Each row is where one point has got to under a steady rotation. How many steps took it there?
The counts run from 0 to 584.
[159 160 117 190 133 112 129 111 110 162  50 136  84 135 118 146 151 118
 160 136 106 124 148 141 110 156 135 131  99 116 130 121 186 131 142] -> 149
[153 139 112 163 137 123 143 108 143 129 113  74 144 125 111  81 108  76
 139  97 107 145 155 126 107 169 110 165 140 146 163 167 149 100 154] -> 166
[134  75 138 151 151 167 112 155 124  71 167 153 196 100 116 106 103 149
 116 129 133 136 137 139 145 142 154 155 122 136 144 108 150 113 101] -> 112
[152 139  83 174 150 112 153 159  85 133 134 130 179 160 141 147 153 129
 141 103 132 131 109 152 141 163  84 153  81 116 142  89 156 125 121] -> 152
[126 137 137 194 106 104  98  87 108 148  93 111 148 112 126 100 174 146
 126 165  77 103 128 107  95 117 140 141 135 112 135 158 183 118 114] -> 455
[112 124 128 190 158 143  83 132 117  70 122 148 169 131 103 114 112 179
 128 141 118 142 139 148 134 158 160 110 122 157 105  99 139 140 113] -> 253
[167 123 142 127 149 177 145 142  71 101 160 171 171 153 139 154 130 132
 108 123 107 162 122 126 127 161 137 158  91 115 130 147 108 148 178] -> 79
[137 106 154 137 102 111 122 173  84 130 120 171 138 149 157  78 131 156
 148 150 123 147 138 117 119 146 153 139 122 116 149 153 136 163 208] -> 386
[146 115 146 189 145 122 152 132 135 105 115 135 130 102 107 129 101 125
 128 127 147 162 146 223 109 174 134 153 129 120 140 122 153 134 171] -> 156
[150 109 140 139 137 167 167 147 144  90  94 164 110 115 154  99 136 189
 120 127 120 182 145 143 122 134 141 148 118 144 139  97 138 176  87] -> 434
[157 127 138 139 111 153 160 138 114 122 103 173 102 153 141 136 115 148
 141 148 109 162 126 198 105 132 150 175  98 112 138  98 176 176 127] -> 541
[137 110 118 174 101 123 120 141 122 141  89 134 181 159 141 121 127 158
 103 123 110 159 116 149  85 199 144 168 158 120 105 133 107 144 156] -> 262
[139 155 104 156 121 105 114 120  96  91  66 139 143 154 123 137 173 164
 138 160  63 138 109 109 103 105 152 150 136 149 142 129 163 145  97] -> 194
[144 154 164 159 189 158 151 119 129 115  85 172 108  97 132 157 163 144
 119 114 125 152 149 143 128 121 131 115  91 141 121 137 141 123 173] -> 83
[134  94 156 143 116 138 141  75 101 120 125 176 133 119 146 103 164 132
  97 138  81 156 121 119  79 110 136 148 155 116 174 187 135 127 134] -> 126
[163 160 115 125 145 157 111 168 125 131  99 112 147 160 122  78 119 132
 167 122  93 170 150  82 146 163 134 173 106 179 117 148 139 133 129] -> 426
[126 121 128 153 144 107 119 145 115 151  77 141 137 132 148  81 195 145
 164 128 111 126 128  62 130 117  90 136 122 143 150 172 143 105 145] -> 380
[114 105 163 179 133 151 120 144  81 157 130 145 132 122 161 138 190 151
 133 123 129 174 105 135 135 137  94 116  84 118 140 126 144 144 178] -> 141
[147 131 122 134 168 180 135 128 113  60 128 150 102  95 116  89 112 165
 151 131 108 141 172 135 156 108 132 144  83 130 161 127 153 144  91] -> 37
[148 101 148 129 132 116 163 121  97 109 151 146 131 111 140  95 142  84
 123 120 107 179 129 106 128 132 124 175 122 133 216 146 127 124 155] -> 233
[149 127 189 135 164 172 146 152 162 125 153 159 172 110 132  99 111 118
 146 117 125 164 129 136 131 130 154 162 112 141 138 146 133 113 208] -> 419
[122 122 102 169 109 117 151  94  99  99 144 144 139 134 132 134 142 160
 139 123  90 124 123 193  85 110 140 135 133  83 183 135 162 144 149] -> 201
[125 131 110 184 126 140 108 150  94 105 144 121 220 148 151 109 118 155
 164 127 120  74 111 140 128 131  95 116 135 144  70 134 176 129 123] -> 458
[151 119 128 172 119 125 146 148 120 118 102 133 135 141 112 129  96 117
 115 134 131 173 126 207 109 188 130 177 121 116 124 116 146 148 168] -> 155
[178 147  94 127 166 155 174 110  84 101 116 180 136 164 151 143 107 117
 158 112 101 113 146 169 109 138 122 130 101 161 116 156 161 118 121] -> 474
[160 168  98 151 168 124 160 124  66  67 109 160 144 135 140 150 154 134
 131 121 110  92 163 117 118 114 133  96  99 142 144 137 161 125 133] -> 333
[148 164 120 174 129 132 111 142 110 154  89  81 145 124 141 117 166 116
 133 102  81 132 137 107 117 149  98 152 128 126 122 205 129 101 174] -> 273
[141 118 101 202 128 114 111  79 117 141  78 136 119 150 115 120 134 139
 134 115  91 108 156 108  82 154 163 109 143 124 151 138 164 119 120] -> 257
[142 146 161 177 124 127  91 123 109 124  65 147 133 129 115 150 134 130
 114 169  92 132 138 135  94 149 190 134 134 139 100 106 188 136 128] -> 7
[138 144  93 167 158 132 117 110  95  94 105 119 125 116  77 123 121 139
 143 147  95 153 135 187 149 142 100 173  93 136 150 131 167 108  76] -> 547
[173 124 176 119 123 149 161 136 156 126 119 132 169 136 162  61 119 128
 112 135 124 168 133 100  95 144 163 185 138 131 137 125 154 150 144] -> 171
[155 115 113 167 118 124 129 151 109 137 104 139 212 169 143 139 144 160
 108 111 115 131  94 122 100 172 144 169 135 122 116 112 128 143 144] -> 261
[142 129 130 133 103 159 156 126  94  90 124 113 167 158 170 110 124 156
 119 138  87 162 110 152  90 140 114 145 161 136 117 182 124 178 142] -> 524
[131 155 129 165 165 142 129 164 135 122  69 126 181 111 143 128 152 159
 143 125 120  99 133 124 122 133 116 119 124 148  66 163 147  93 173] -> 271
[136 127 108 133 112 108 129 155  92 105 153 151 151 188 132  76 112 114
 174 132 105 147 128 100 128 141 149 155 128 158 185  96 155 148 149] -> 244
[153 148 128 154 164 155 135 125 119 124 120 179 180 166 149 128 115 141
 147 124 122  95 138 124 104 128 150 108 118 167  67 128 167 118 150] -> 72
[168 136 169 121 110 148 153 160 132 136 109 137 119 119 165  94 127 127
 128 140 103 148 137 155 101 128 148 165 110 103 129 167 154 156 196] -> 279
[131 128  87 151 122 118 130 118  81 110 100 116 133 157 155  65 153 162
 148 120  92 133 138 111 109 131  74 147 147 131 159 175 128 151 113] -> 382
[153 133 135 158 172 157  89 131  75 152 115 131 129 116 115 144 153  92
 144 125  82 126 127 102 139 149 111 145  95 149 117 192 140  89 165] -> 471
